m =
[[124, 120, 132, 132, 124, 114, 122],
 [126, 119, 119, 116, 132, 128, 117],
 [127, 120, 128, 125, 128, 135, 131],
 [129, 113, 120, 113, 132, 143, 128],
 [128, 130, 131, 131, 127, 128, 130],
 [127, 120, 114, 107, 137, 144, 119],
 [125, 125, 119, 114, 135, 140, 119]]
Rows and columns are counted from 0.
row 0 col 0 => 124
row 0 col 1 => 120
row 4 col 6 => 130
row 3 col 3 => 113
row 2 col 3 => 125
row 1 col 1 => 119
row 4 col 5 => 128
row 0 col 6 => 122
row 3 col 4 => 132
row 6 col 2 => 119
row 6 col 5 => 140
row 2 col 1 => 120
row 5 col 0 => 127
row 5 col 5 => 144
row 0 col 4 => 124
row 2 col 2 => 128
row 4 col 3 => 131
row 3 col 1 => 113
row 6 col 3 => 114
row 5 col 4 => 137
row 5 col 6 => 119
row 1 col 4 => 132
row 1 col 2 => 119

data =
[[132 132 122 109 132 124 139 134 123 118 125 118]
 [136 131 110 115 136 119 122 130 130 120 129 131]
 [134 128 128 117 131 128 146 133 117 123 126 117]
 [133 134 112 112 135 119 127 133 127 118 126 125]
 [133 134 116 110 134 120 131 133 127 118 126 122]
 [132 132 118 110 133 122 135 133 124 118 127 120]
 [135 133 111 114 134 119 125 131 129 120 129 129]
 [137 131 109 120 135 121 119 128 131 122 131 135]
 [131 127 129 117 132 128 146 131 114 123 127 117]
 [129 125 131 120 131 130 150 130 113 126 127 119]
 [132 131 125 112 132 127 141 134 120 119 126 118]]
Indices start at 0.
row 0 col 0 = 132
row 5 col 5 = 122
row 5 col 10 = 127
row 6 col 4 = 134
row 1 col 0 = 136
row 3 col 6 = 127
row 7 col 1 = 131
row 4 col 6 = 131
row 1 col 11 = 131
row 8 col 1 = 127
row 2 col 9 = 123
row 2 col 11 = 117
row 2 col 7 = 133
row 3 col 3 = 112
row 4 col 11 = 122
row 0 col 6 = 139
row 5 col 11 = 120
row 3 col 10 = 126
row 4 col 10 = 126
row 3 col 7 = 133
row 8 col 5 = 128
row 4 col 8 = 127
row 3 col 8 = 127
row 10 col 7 = 134
row 1 col 4 = 136
row 8 col 8 = 114
row 6 col 8 = 129
row 7 col 6 = 119
row 0 col 7 = 134
row 7 col 8 = 131
row 7 col 10 = 131
row 9 col 5 = 130
row 10 col 2 = 125
row 7 col 4 = 135
row 2 col 6 = 146

B =
[[103 129 134 138 128 134 130 129 124 127 101]
 [142 127 131 112 112 122 114 132 117 124 133]]
B[0, 0]: 103
B[1, 1]: 127
B[:, 10]: [101, 133]
B[0, 8]: 124
B[1, 8]: 117
B[1, 2]: 131
B[1, 6]: 114
B[0, 9]: 127

a =
146  110  120  152  110  129  148  117  110  115  130
134  110  121  140  124  133  141  117  113  116  134
129  120  124  134  127  131  137  123  119  120  132
109  145  138  104  148  127  106  140  149  142  126
126  132  126  136  128  130  139  129  123  122  128
126  134  128  133  129  129  134  131  127  126  127
134  121  126  139  123  129  137  125  122  123  128
a[0,0]: 146
a[3]: [109, 145, 138, 104, 148, 127, 106, 140, 149, 142, 126]
a[0]: [146, 110, 120, 152, 110, 129, 148, 117, 110, 115, 130]
a[4,1]: 132
a[6,8]: 122
a[2,6]: 137
a[0,9]: 115
a[:, 3]: [152, 140, 134, 104, 136, 133, 139]
a[2]: [129, 120, 124, 134, 127, 131, 137, 123, 119, 120, 132]
a[4,8]: 123
a[3,9]: 142
a[:, 10]: [130, 134, 132, 126, 128, 127, 128]
a[5]: [126, 134, 128, 133, 129, 129, 134, 131, 127, 126, 127]
a[1,0]: 134
a[3,8]: 149
a[6,3]: 139
a[:, 7]: [117, 117, 123, 140, 129, 131, 125]
a[0,4]: 110
a[3,5]: 127
a[:, 5]: [129, 133, 131, 127, 130, 129, 129]
a[1,6]: 141
a[4,4]: 128
a[5,3]: 133
a[5,7]: 131
a[:, 2]: [120, 121, 124, 138, 126, 128, 126]
a[1,7]: 117

x =
137  118  122  120  106  126  108
122  153  130  125  124  117  110
125  124  139  118  140  126  109
113  113  132  109  121  127  107
121  117  128  103  125  131  111
119  117  114  131  116  126  109
122  142  129  109  134  132  105
126  111  119  120  113  122  103
138  145  141  130  117  118  115
114  124  125  127  109  121  116
122  129  128  127  111  115  111
Rows and columns are counted from 0.
(0, 0) = 137
(8, 3) = 130
(9, 4) = 109
(3, 4) = 121
(10, 5) = 115
(10, 2) = 128
(5, 1) = 117
(7, 4) = 113
(2, 0) = 125
(0, 1) = 118
(9, 5) = 121
(4, 6) = 111
(6, 1) = 142
(9, 6) = 116
(4, 0) = 121
(6, 0) = 122
(8, 0) = 138
(3, 5) = 127
(7, 5) = 122
(2, 4) = 140
